A =
[[-12 -15 -11 -17  38  44  32  -2  12 -15 -37 -63]
 [ 45 -22  35 -20 -39   0  53 -39  25 -22  49  47]
 [ 47 -21  17 -40 -34  16  62 -49  40 -42  42   7]]
Rows and columns are counted from 0.
row 0 col 0: -12
row 0 col 9: -15
row 1 col 10: 49
row 2 col 5: 16
row 0 col 11: -63
row 0 col 7: -2
row 1 col 2: 35
row 1 col 7: -39
row 1 col 4: -39
row 1 col 8: 25
row 1 col 6: 53
row 1 col 3: -20
row 0 col 3: -17
row 1 col 5: 0

M = ((81.44, 101.27, 30.51, 14.99, -10.42, 112.16, 27.25, 5.01, 61.25), (167.36, 26.68, -25.10, -2.43, 58.15, 38.17, 148.95, 3.95, 22.87), (259.29, -85.20, -68.16, -64.03, 145.37, -142.77, -43.54, 168.90, 171.40), (62.37, 121.20, 135.63, -58.34, 69.69, 65.19, 16.45, 15.22, 36.15), (-81.08, -72.49, 42.08, 66.94, -60.52, 202.87, 245.78, 177.03, -20.62), (13.93, -81.82, 223.14, 182.55, -91.20, -122.68, -31.82, -92.93, -131.87))
M[0, 0]	81.44
M[1, 5]	38.17
M[4]	[-81.08, -72.49, 42.08, 66.94, -60.52, 202.87, 245.78, 177.03, -20.62]
M[1]	[167.36, 26.68, -25.10, -2.43, 58.15, 38.17, 148.95, 3.95, 22.87]
M[3, 3]	-58.34
M[4, 3]	66.94
M[0, 5]	112.16
M[2, 5]	-142.77
M[5, 7]	-92.93
M[3, 6]	16.45
M[5, 0]	13.93
M[3, 5]	65.19
M[2, 3]	-64.03
M[0, 8]	61.25
M[:, 3]	[14.99, -2.43, -64.03, -58.34, 66.94, 182.55]
M[:, 2]	[30.51, -25.10, -68.16, 135.63, 42.08, 223.14]
M[0, 1]	101.27
M[1, 4]	58.15
M[2, 0]	259.29
M[1, 7]	3.95
M[2]	[259.29, -85.20, -68.16, -64.03, 145.37, -142.77, -43.54, 168.90, 171.40]
M[1, 6]	148.95
M[5]	[13.93, -81.82, 223.14, 182.55, -91.20, -122.68, -31.82, -92.93, -131.87]
M[1, 8]	22.87
M[3, 1]	121.20
M[:, 4]	[-10.42, 58.15, 145.37, 69.69, -60.52, -91.20]
M[4, 1]	-72.49
M[3, 2]	135.63
M[4, 8]	-20.62
M[2, 7]	168.90

a =
array([[  3,  -2,   0,  -1,   1,  -2,  -2],
       [  9, -37,  -6, -23, -58,  54,   8],
       [  0,  24, -48, -39,  -2,   0,  47]])
Rows and columns are counted from 0.
row 0 col 0: 3
row 2 col 1: 24
row 0 col 6: -2
row 2 col 3: -39
row 2 col 0: 0
row 1 col 5: 54
row 0 col 5: -2
row 0 col 2: 0

grid = [ 58  53  87 125  85 222 102 115 190 131  78 157 111  56 166]
grid[0]	58
grid[10]	78
grid[14]	166
grid[3]	125
grid[11]	157
grid[5]	222

X =
[[ 18.0  13.5  10.1  -2.6  -2.3  16.0   4.3  -2.8  -3.7 -10.1  -0.9]
 [ -2.1  -4.5  -3.8  -4.5  -5.4  -7.6   7.5   2.0  -4.3 -13.4  -1.7]
 [  2.4  -7.0   1.9  -3.3 -11.0   3.6   2.3  17.4   2.0  13.7  -1.8]]
X[-3, 0] = 18.0
X[-3, -10] = 13.5
X[0] = [18.0, 13.5, 10.1, -2.6, -2.3, 16.0, 4.3, -2.8, -3.7, -10.1, -0.9]
X[-1, 1] = -7.0
X[1, 7] = 2.0
X[-2, -9] = -3.8
X[-1, 5] = 3.6
X[-3, 5] = 16.0
X[1] = [-2.1, -4.5, -3.8, -4.5, -5.4, -7.6, 7.5, 2.0, -4.3, -13.4, -1.7]
X[1, 9] = -13.4
X[0, 2] = 10.1
X[2, 10] = -1.8
X[0, 9] = -10.1
X[2, 7] = 17.4
X[2, 0] = 2.4
X[-2, 1] = -4.5
X[1, -7] = -5.4
X[:, -9] = [10.1, -3.8, 1.9]
X[-2, 0] = -2.1
X[-2, 3] = -4.5
X[:, 5] = [16.0, -7.6, 3.6]

x = [26, -25, -32, -18, -30, -29, -20, -27, -34, -15, -21, -19, -24, -34, -35]
x[-15] -> 26
x[13] -> -34
x[6] -> -20
x[-12] -> -18
x[-10] -> -29
x[4] -> -30
x[10] -> -21
x[11] -> -19
x[-14] -> -25

W =
[[-17 -65  33  27 -47 -18  19]
 [-12 -48  33  15 -34  -7  11]
 [ 13  11  33   3  13   0  -3]
 [  0   0  33   0   0   0   0]
 [ 56  10  33  10  36  22 -14]]
Indices start at 0.
(0, 0) -> -17
(1, 1) -> -48
(3, 4) -> 0
(4, 4) -> 36
(4, 6) -> -14
(0, 2) -> 33
(3, 0) -> 0
(3, 5) -> 0
(2, 1) -> 11
(4, 0) -> 56
(2, 2) -> 33
(1, 3) -> 15
(3, 1) -> 0
(2, 0) -> 13

m =
[[  5   5 -47 -32 -38 -20   7 -33 -59   0 -52 -16 -48   2 -49]
 [  0   8 -56 -57   9  -9 -13 -47 -57 -40  -1 -40  -6   6 -48]]
m[0][0] = 5
m[0][11] = -16
m[0][1] = 5
m[1][8] = -57
m[1][5] = -9
m[1][0] = 0
m[1][13] = 6
m[:, 5] = [-20, -9]
m[0][5] = -20
m[1] = [0, 8, -56, -57, 9, -9, -13, -47, -57, -40, -1, -40, -6, 6, -48]
m[:, 3] = [-32, -57]
m[0] = [5, 5, -47, -32, -38, -20, 7, -33, -59, 0, -52, -16, -48, 2, -49]
m[:, 1] = [5, 8]
m[0][9] = 0
m[0][4] = -38

data = [ 58  26  47  13  61   9  15  38  14 -23 -21 -56]
data[-12]	58
data[-1]	-56
data[-11]	26
data[-8]	61
data[-4]	14

B =
[[52, 37, 37, -29, 58, 38],
 [-4, -37, -24, 40, -4, -1],
 [49, -63, -36, 55, -4, -22],
 [-58, -38, -41, 30, -66, -38],
 [47, 50, 37, -38, 70, 34]]
B[0, 0]: 52
B[4, 1]: 50
B[:, 0]: [52, -4, 49, -58, 47]
B[4, 2]: 37
B[4, 4]: 70
B[0, 3]: -29
B[0]: [52, 37, 37, -29, 58, 38]
B[0, 5]: 38
B[4, 5]: 34
B[2, 0]: 49
B[3, 0]: -58
B[:, 3]: [-29, 40, 55, 30, -38]
B[2, 5]: -22
B[:, 1]: [37, -37, -63, -38, 50]
B[3]: [-58, -38, -41, 30, -66, -38]
B[1, 3]: 40
B[4, 3]: -38
B[3, 2]: -41
